Rows are one point carried round by a steady rotation, each followed by how many steps it has turned.
The counts run from 0 to 504.
[  2  -1   5 -10   1  -8   2  12  -4 -29   7 -21   3 -27  -1 -15   3   6
 -12  -6   5  -2   9  -9  -6  11  -7  -7  -8   8 -12 -12  -9  -9  -4 -13
 -22   4   1 -13 -15 -13  11  -7  14  20 -10   6 -10   7   2  -3  -2   8
  -6 -17  14  -7  -7  -8 -12 -12  -8   2 -18   9 -10  -5   2 -15  13  -8
  21   7  17   0 -18  19   6]	168
[-14   2   5 -27  -6  -4 -15  -5 -15  -1  -4  -3   0   8 -26   3   4   9
  34  -7  -7  17  -7  -4   0  18  15   0   1  -1   1   0  -2 -23   8   0
 -17   1  -2   9  -3  -4  14   5  -4   8  -3  -4   7 -11  -9  -2   0   1
  -9  11   4 -14  14  -1 -16 -15  11  -9  -2   3  -9   7 -11 -19   6   4
  -9   3   7   1  -1   2   4]	279
[ -8   9  -5  -9  -2   1  12   8  26   1  -3  18   2 -11   0  13  10  15
  12  11   4   0  -3  -1  -7   9   1  12   6 -23  -5   3  13  -3  -3 -15
   8 -10 -17  -1 -11   2   2 -11 -15  13   8  -4  -3  -3  -6 -14  14 -22
   5  -4  -5   7 -11 -22  -5   0  17  -2  -5  18  -3   9   2  -4   2   9
  21  -5  -4   7   2 -10  -1]	353
[ -5  14 -12  -2   5  19  -3  11 -13  -1  10 -12   0   1 -12 -11   3   1
  10  -9 -10  -3  15 -14  14  14  13  -9 -13  23   2   0   0  -3   3   0
   0  20   2  -9  -4  -2  16   4   9 -10 -13  -7   0  18   6   8  -7  -2
  -4  -1  -8  -5  12   6  -8  -3  -8  -8   7 -21  -3   1   5   1  -3  -7
 -10  22  12  16 -17   5  -4]	152
[  6  -7   2   2  -1   8  -2  13   3  -9  -4  14  17  -5  -2  -7  20  -2
   7   7   0   4 -21  14   8   0   4  11   0  -8  12   8   0 -10  16  -7
 -15  -5  -1 -10  -9 -17   8 -12   9  12 -12  17 -13 -12  13   3  -6   2
   7 -11  10 -11   2 -21   6  -6  11  -3  -5  15 -14   2  -6 -14  -3  10
  20  10   4  12   7  11 -26]	364
[-17   7   8   7   1 -11   9  -2   9   0  12  -4 -29  -1  -4  -8  -3  10
  -3  -4   1   5  31   1  -8   3   8 -11 -12  -8 -12   5  -3   3  -7  -6
  -8   5 -19   9   7   0  -2  13 -14  -3  -6  -1   3  -8   2  -3  -2 -14
  -9  16 -13  16  -4  10 -24 -15   1  -1  10   6   7  12  16   9  -1  15
   2  -9  -7   3  -7  -3   4]	232
[  1   6   6  -3  -2   5   9  14  13  -9  -5   3   4  -9  -6   0  20   8
  -6   4  -1  -2 -13  13  10   6 -11  -2  -6  -5   0   7 -10 -19   3  -2
  -5   3  -7 -12 -18 -18   4  -9   8   8 -18   1 -14  -6  15  -7   1 -10
  11 -12  -4  10  -3 -34  -3 -10   0  -3 -13  24 -14  -4  -1   4   9   9
  20   1   1  11 -22   2 -18]	114
[ 10  16  15   5   5   6  -5  -9  10   9 -13  20  14 -15  -9   8   7  -6
  -3  15  16 -14 -11  -5   2  13   9   7   0 -30   4  11  13  -6  -2 -13
   1 -12  -4  -5  -5  -9   9  -4  -1   0  -5   0 -12 -15   0  -8   3   0
  17   5   9   3   7 -21  -4 -14   2  10  -7  13   3   0   1   0   7  -3
  22 -14   1  15  -9 -10  -2]	436
[  1   4 -14   3  12   5 -10   8  -4  -6  10 -19   4  -5  -3  -6   5  11
   3 -10   2  -9   5 -23   7  12  -6 -12 -18   2   0  10   7  -3   8 -18
 -25   5  12 -23   0  -3   8  -8  16  -4 -14   0 -11  13   6   4  -2  14
  11  -8  10  -7  15  -8  -8 -18   4  -8   3 -13   5   9  -4 -10  -4   1
  -3   8   3   5  -6  14  -1]	293
[ -4   5   1 -10   8   5  -4  -6  16  -5  12   9  -2  -4   3  12  11   8
   9   8  14 -15  10 -17   0  15 -13  -7  -3  -3   2  -9   1   6 -12 -17
 -10   0  11  -7   8 -10  12  -6  -3  18  18  14 -15   6 -11 -12  -1   4
  10 -23 -13  12   0 -30 -14   6   3  14  -3   1  -3  -7  13  -5   3   3
  10   2  -3  16  -5   5   6]	408
[-16  10   5  -1  -3   7   9 -25   9  -1   9  -4 -17   1   6   2   1  -3
   2   5   5  -1   8  -4  -4  11  11 -12 -13  -4  -6  -9  -2   2 -22  -1
  -3   1  -8   9  13  -7   1  14 -21   7  19   8 -14  -9  -4   0  -8  -2
  -8   1 -14  11   3   1 -19   8  -1  18   8   4 -14 -13  22   7  10  -2
   5   3  -9  10  -7  -5  12]	341
[  0  -3  18   3  12   4 -16   6  -1 -17   6   1 -11  -6 -14 -15   1   6
   3 -12   3  -2   4   6  19   4   1 -10 -12  22  -6   6  -2 -16  -4  -4
  -4  20   5  -4 -12 -12   5  -3  12   1   4   1   5  16   6  -7  -9  -8
   2 -10  -5  -4  11  -4   3  -5  -8 -12 -14  -2 -29   0  14  14  12   3
   7  21  15   9 -12  24   0]	375
[ -1   4   7   0   3  14   0  12 -13  -8   3 -23   1 -11 -13 -21   4 -14
   3  -6  -7  10 -10   4   5   5  23   7   0  13  -9  -5   8  -7  10   2
  18  15 -12  -3 -22 -18   4   0   0  -3 -13 -10  11   1   6   5   1 -10
 -10  16   3 -16  -4  14   0   5  -8 -18  -2 -15 -11   8   3  10  -5 -11
   2  22  18   7  -7   5 -14]	458
[  4  -7   7   7  20 -11 -13  10   4  -4   4 -11  -1   0  -9  -6  -3  12
   1 -15   8  -6   2   0  10   2   5  14  -8  -1 -11  12  18  -8  16 -23
 -11   6   3  -7  -7  -9  14  -5  17 -17  -9  -8   7  16  -2   1   7   0
  -9   5  16 -21   2  22  -3 -20  -1 -17  -5 -10  -3  15  -7  -3   1  -9
   0   1  15  -1  -2  16  -6]	500
[ -5   1  -1  23   4  -8   2   3   6   5   1  -2 -15  -9  13 -12   3   0
 -22   0   5   1  31  -3 -20  -3   5   2  -9 -13 -10   2  10  18   5 -15
 -18   4 -12  -1  16   2   0   9 -10  -9   1   3  -2   7  -1  15   1   3
  -5  13   7  -8 -13  20 -16 -11   8  -1  11  -7   0  14   9 -12 -22  11
  -5 -10  -4   1  17   3  -3]	23
[-17   9   3 -11  -6   0  17  -4  10  -4  -5 -10  11  -5  -5   2   9  -7
  12  12  11   4 -13   1 -12  12   9 -13  -6 -18  -3 -17  -2 -14  -1   5
   7  -4 -14   7  -9  -2   3   2 -12   0 -12 -15 -11  -8  16 -13   6  -4
   3   0 -10  20  -7 -22 -15  -6   4  12   0  19  -1 -17  -9  10   6 -10
   6   6 -11   4 -17 -12  -5]	269
[  1  -1 -17 -12 -10   9  -2   4 -13  -1   0 -15  11  -9  -8 -15   6  -9
  16 -10 -14   4  21 -31  -1  10  15  -7  -8  10   5   4   5   1   3  -2
 -20   4   2  -5  10 -11   9   1  -5   5   2  -3 -10  13  -5  14 -14   3
   7   0   3  -8  19  10   3   2   1 -15   8 -23 -10   8   3 -15  -7   7
 -10   8   3  18  11   7   6]	361
[  7   4  -3  20   1   3   5  -6  26  14 -10  18   2  -9  12   4  11  -1
   5  13   8 -15   1  -6  -2  -1   5   6  -1 -30   3  20  22   7  -3 -10
  -2 -11  -4  -1   5   2  -3 -13 -14 -16  19  -9 -14   8   7  11   0 -12
  19   0  -4   8  11 -11   8  -1  11   3  11 -12  -9  12   0   3  -7   2
   0   0 -18  14  10  -9  -8]	327
[-17   4   8  -8   3   4   8 -13 -14   3   4   3   4  -5   2  -5   4 -18
   0  21  22 -11  13   4  -6  -3  30  -2   4 -12  -6 -13   6   1   1  -4
   0   8 -11   7  11   4   4  15  -8   0   2  -6  -1  -7  -6   3 -12  -1
  -5  18  -8  15 -16  -2 -16   9   0  20   3  -3  16 -11  -8  -7  -3 -16
  -7   1 -13  11  -3 -22  -1]	216
[ -8  -6  24   7  -1   1   0  -1   6 -10   0  11 -13   0   7 -17   2  -9
  -9   7  18   5  28  21 -12  -9  -2 -10   7 -13 -11  -4 -11   0  14  -2
  -6  15  -9  17  -4  -6   4   6  -2  -8 -19  -5  -1   6  13   4  -5  -1
   6  10  -2  13 -13 -16 -11  -8   0   3  13  -4  -4   6 -10   7 -14  10
 -18   5  -5   1   1 -11 -25]	149
[ -2 -14   2  -5  -3  -8 -15  -2   2  -3   1  -1  -4  -3 -12  -9   3  20
  25 -12  11  -6  37 -18  -9   6  -5 -17   1  -5  -5   5  10 -11   6  -8
 -20   6   6   5  -5   4   0  -3   6   6   1  -7  -3  19  -1  -1  -3   4
  10   0  13  -7   6  -7 -10  -7  14 -11   9 -18  -7  17  -5 -19  -8  12
 -18   6   3  -6  15   9   1]	138
[ -1 -11   8  16  -7  -4   8  -4  -8 -15   8  -6 -12  -2   7 -20   3 -11
 -20   4   6   3  33  17   0 -15  15  -9 -16   2  -1   3  -7   1   4  -7
 -23  10 -14  -3  17   2   2  14  -1   1  -7  10  -7   3   8  19 -20   1
   1   7  -2   8 -11  11 -10 -12   3   4   9  -5  -2   1   5  -7 -16  13
  -3  -2  -9  14  12   8  -7]	330
[  0   1  10   9  11  -6   5  -7   4  -4  10  19   0   4   8  -7   4   1
 -10  17  11 -12 -23  17  18  -2   9   3 -13  -4   6  -9  -5  -4  -7 -11
 -13   0   5  -8  18  -8   2  12   6 -15   4   4 -11   2  -7   0  -2   1
   1 -14 -17  14  -5  -7 -10 -11   5  18 -11  11  -3 -17   5   6   5  -2
  19  -2 -16  13  -6  20  -8]	6
[ -3  -3  11  14   1 -15   5   8   8 -11   4  -6  -6  -9  -9 -15  -3   5
  -4  -7   0  -9   5   2   3  -3  10  -8 -25  -7 -14   3   5   1   5  -7
  -1  17  -6   9  -3   3   1   4   0 -34   1 -25  -6  34  15   7  12 -12
  -7   2  -5   4   1   9   4  -3  -1 -16   0 -10 -16  15  -3  22   4  -6
  -2  13  -3   5  -6  11  -3]	52
[  5  -9  20   2   7   5  -3   2  -3   1  -5   8  -1 -20  -7 -20  -2  -9
  -1   2   2   5  21   7  -5  -3  14  27  12 -12  -7   8  14   2   9 -14
  10   6 -21   2  -5   0  -2  -1  -5   3   1 -13  22   1 -12  -8   6 -17
   4  17  16  -9  -5  19  14   4   5 -24  -1  -4  11  14   0  13 -14   2
   4   1  18   6   9  -1   0]	317
[ -5  -2  11  -4   5  -1 -16  -3  -9  -8  24 -13  -7   5 -13  -4   9  21
  10 -11  10   3  10   0   6   8   8 -15 -16  16   0   2   3 -22  -2  -5
 -21  18   8  -4  -3  -6   6  -5   0  19  -5  13  -6 -10   5   0 -21  17
  -1  -6   8 -14   7  -1 -19 -13  -1  -2   8   2 -11  -5   6 -24   3  -1
  -4  13  10   1  -6  10   8]	70
[-10   0  -1   8   9  -2  11  -3   2  -5  16 -19 -13   9   4 -10 -13   5
  -1  -4  14  -7  23 -17  -5   2  21 -10 -13   5 -10  -7   9   3  -8  -5
 -11  21 -10  -1  22  17  -9  15  -6 -16   8  -6  -3  13   0  -1  -8  -9
   0  11 -19   2  -3  18 -12  -3   6  -9  18 -12  12   2   4   5  -8  -4
  -4  10  -9  10   4   3  13]	413
[ -9  -2  18   5 -10  -7  -5   2  -7  -3 -10  -2 -14 -13  -6 -25  -2 -13
  -5   0   4   7  25   7  -9   9  11 -13  -1  -8 -12  -4 -11   3   7  -3
  -1   4  -2  22  -2  -9   4  16   2 -19  -8 -14   3   8  17   0   0  -8
 -12   8   2  13   0  -1 -14 -12  -7   8   7  -8 -10   4  -2  15   2   7
 -22   2   0   2  -8  -8 -11]	456
[-12  -3  -7 -23 -21   3 -11   0 -17  -9  -8   4   3   1 -19 -11   4  -7
  27  -8 -18  11  19  -1   7   5  13 -21  -3   0   2   3  -7 -21  11  10
 -14  11 -12  12  -2  -6   3  14  -2   9 -16  -2  -4  -4  -3   3 -16  -7
  -2   5   7  13   7 -13  -7  -6   8  -7  -1  -4  -6  10  -8  -3   8  12
 -17  -1  -2   6   3   4   2]	180
[  2   5  18  11   2  -9  13  -9  17  -2  -7  -5 -11 -16   7  -8  -4 -11
 -22  10  15   1  14   3 -13   1   8   1  -8 -27 -10   3  -1  15  -6  -9
 -11 -16 -10   5  11  -9  -4   4  -8  -6  -3   2  -4 -12   3 -11   3  -6
   3   5  -5  13  -3  -1 -14 -12   1   7   4  13   5   0   9  11   1  11
  10 -13 -16  12   4  -2  -1]	383
[-13  -2  16  11   1 -11  12  -7  25 -15   8   2 -23   0  14  -3   0  15
  -9   4  20   2  26   9 -23   4  -8 -10  -4 -16 -14  -6   1   7  -2  -5
   1   6 -13  15   3   1  -7  -4  -9  -6   6  -7  -5  12  10  -4   3  -2
   0   3 -11  10 -11  -7 -15  -8  17   4   6   8  -8   6   7   3  -9  17
  -1   7  -9 -10   0  -3  -6]	50
[ -6  -8   9  -6   4  -5  -4  12 -13 -17   9 -15  -6   0  -8 -16   2   3
   1 -10   1   7   0  14   9  -4  15  -2 -16  26   2 -15  -1 -12   8  -8
 -18  12  -3   0   8 -10   6   9   2   3  -4  11   7   6   5  13 -12   9
 -19  -2   7 -24  -1  27 -10  -4   4 -11  -5   1 -17   0   1  -5   0   8
   0  14  15   4   6  31  -7]	277
[ -8   7   3  -9  -2  10  22  -9   3   3   1 -14   7  -8  18  -4   5 -24
   1  23  18   0   4 -12 -21  12  12  -6   2 -21  -8 -27   6  17  -4  -3
   3  -6 -12   5   5  -8   7   1 -19   3   8 -10 -10  -3   5   7  11   0
   0  10  -8  11  -8  -1 -10  11  -5  19   0  -6   4 -14  -6  -2 -13 -18
  -5   1  -8   1   3 -16  -5]	424
[-15  10  -1 -13   4   1  23   7  16   0  -3  -3   4   0   8  -1   7  -8
  13  18  12   0 -22   5  -8   6  19   0  -1 -10  -6  -6  11   1   3   6
  18  -2 -19   2  -6   0   6  -5 -18 -11  -5 -23  -9  -8  22  -8   4 -14
   0   8 -13  14 -14 -18  -4  11   2  -1   3  14   1  -8  -7  10  -4 -17
   5  11 -13   3  -8 -11 -12]	270
[ -2   4   9   7  24  -1 -11   7 -10 -14  10 -12   5  -3 -11 -10  -3   7
  -9 -11   8  -7  -9   2  12   6   6   9  -2  11  -4   7   5 -12  22 -13
  -7   8  -2 -13  -1 -10   3 -10  29  -6 -30  -6   0   2   2  -8  -1   7
   1  -3   6  -6   5   0  -9 -20  -3 -14  -4   5  14   4  -5   0  -2  -3
   2   6  11  13  -8  19 -14]	42
[  0  -1  10   6  11   4 -17   7 -22  -6   3   5   7 -13 -13 -28  -5  -7
 -12  -6  -2 -15  19  -1  21   3  16  -5  -5   8  -5  12   3  -4   2 -11
 -12  15   3 -10   3  -5  12  23  21 -12 -14   2  -1  18  -4   8  -7   1
 -17   8   2   8   3   5 -12 -18 -10   0 -12 -19   3  -1   1   1   9 -11
  -8  -2  16  18 -10  19  -1]	402
[ -1  -6   8   6   6   0  -8  25   5 -10  11  11 -12  -9 -11 -10   8  25
   5 -22  -5  -3  13  10  10  -4  -4   9  -1   1  -9  22   7 -20  15  -8
   0  17 -11  -7 -28   1   6 -13  10  16 -13   2   0  -2   4  -8  -6  -5
  -2  -2  16 -10  -2 -17  -6 -22   9 -14   1   8 -12  15   6  -8   2  14
  13   9  15   1 -10  -3 -11]	473
